0: [163 180 126  97 113 125 126 178 116 105 201 101 135 197  60 159 101 124
  47 158 182  92 127  91]
1: [126 213 131 161  83 191 121 126  43 189 113 124 164 160 133  88 109 208
 135 140 186  18 140 121]
2: [130 119 129  69 114 102  91 111 141 164 121 120  78 130 136 185 127 157
 179 153 119 180 177 188]
3: [121 110  87  64  53 185  80 100 173  61 114 126 107  89 112 201 108 129
 111 169  78 126 196  76]
4: [156 178 125 198  86 122 135 149 157 102 106 131 151 187 103 130 114 100
  74 174 133 113 166 169]
5: [120 172 166  61  53 188  93 135 140 123 136 144  87 120 196 148 184  59
 179 195 133 107 140  99]
6: [ 78  93  93 115 111 131 168 111 140  86  93  96 129  81 161 142 141 102
 130 133 146 123 124 105]
7: [173 106 137 134 145 128 163 141 145 171  72  85 103  90 122  61 123 125
 193 142 136 146 190 180]
8: [156  87 119 106  77  89 174 208 126  79 142 111 125 155 151 116  90 158
 105 109 163 120 119 131]
9: [144 131 137  84 113 147 125  92  25 128 196  67 101 109 165 118 120 232
  77 150 140 106  55 103]
10: [ 80 131 208  83 179 136  71 139 166 174 153 217 114 119  89 171  75 104
 120 125 138 119  92  89]
11: [ 95 135  90  83 101 149 101  72 110 145 130 145  94  67 143 133 135 186
 125 105  88 143 109 153]
12: [171 104 128 128 207 111 158 117  24 188  98  60 124 105 120  81 110 125
 185 107 131 130 158 181]
13: [ 87 100 108  68 118 173  84  89 174 148 136 123 145 129 121 217 108 106
 112 183  72  92 180 118]
14: [ 93 110 101  81 133 167  66  59  97 171 139 147 142  95 148 124 169 181
 117 105 118 135  80 131]
15: [ 40 118 118 194 173 181  81  75 108 199 125 102 159 108 101  53 118 154
 208 101 131 118   0  64]
16: [144 127 165 191  81 112 176 113  26 113  72 193 141 111  75  82 158 197
  97  94 126 143  65 116]
17: [159  50 133 177 119 128 132 138 163  61  93 142 128  86  75 136 104  98
 187 116 119 115 113 104]
18: [122  49 126 200 181 141 162 137 140 119  90 135 187  49  83  77  95 138
 178  89 111 165 142  91]
19: [213 123 179 158 110 134 178 149  96  95 156 130 166 122 131  86 135 139
  83 134 138 126 131 148]
20: [198 182 166 188 100 111 139 107 112  91 114 196  64 139 158  95 128  84
  87 193  78 144 102 133]
21: [105  67 104 124 162 138  83 133 124 125 127  24 184 165  94 161 130 148
 117 137 111  95 116 110]
22: [178 131 205 183 116  65 147 149 106  82 133  90 138 146  72 190 134 108
  71  69 153 123 176 177]

[ 96  92 141 150 131 154 100 105 205 115 127 164 101  59  93 106 103 104
 175 126 112 177 109 154] 17 18 11
[155 186 137 140 138 122  73 151 187  87  97 163 119 146 138 144 128 111
  87 121  93 109 147 182] 4 20 19
[ 78  94 128 131 168 145  56 132 160 178 166 184 118 143 105 127 102  76
  99 139 175  99 130  67] 10 13 14
[160 116 162 128  56  90  78 125  76  89 221  99 112 131 146 102  77 218
  67 193 119 110  77  46] 9 8 0
[ 81  87  65  34 110 127  96 103 173 154 125 114 134 104 159 159 115 162
 138  90  60 112 132 128] 11 13 14
[ 85 158  67 157 144  88 190 141  90 119  99 124 185 151  81 116 115 204
 107  62 166 182  96 170] 16 8 6
[156 135 117  92 122 120  92 125 162 138  89 164 137 174 116 147 139  44
  70 140 137  98 197 136] 4 13 0
[161  92 147 115 140 115 154 134 150 122 170 144 149  51 113 156  83 105
 200 114 108 161 140 138] 17 18 7
[160 131 107 137 111 109  90 127 155 176 118 151  94 139 144 142 170  59
  87 123 105 100 255 135] 4 13 2
[123 160 169 154 184 157 144 200 160 150  85 122 169 187  69 103 118  25
 102 140 146 115 168 130] 4 0 19
[164 115 151 171  97 107 155 138 155  48  56 151 120  82 140 150 112 124
 164 101 138 153 124 133] 17 6 8
[157  85 111 149 128 116 231 111 136  49  78  89 157  66 173 148 176 185
  85 118  64 134 136 108] 6 19 8
[173 125 128  58 155 108  83 184 145 120 191 117 162 185 122 130 178  95
  72 145 127 101 171 121] 0 21 19
[222 111 133 137 135 125 157 198  96 113 141 130 135 144 129 102 129 133
  87 149 162 108 160 143] 19 8 4
[155 122 174 181  96  73  74 124  64  58 165 110 152 160 103 165 149 139
  87  85 172 140 126 141] 22 19 8
[153 117 154 101  59 149 120  51 104  82 121 188  60  69 156 163 161 137
 153 146  87 133 164 164] 11 2 3
[156  90 123 128 134  56 156 106  79  60  72 156 149 125 140 104 172 164
 129  82  96 171  90   7] 16 6 17
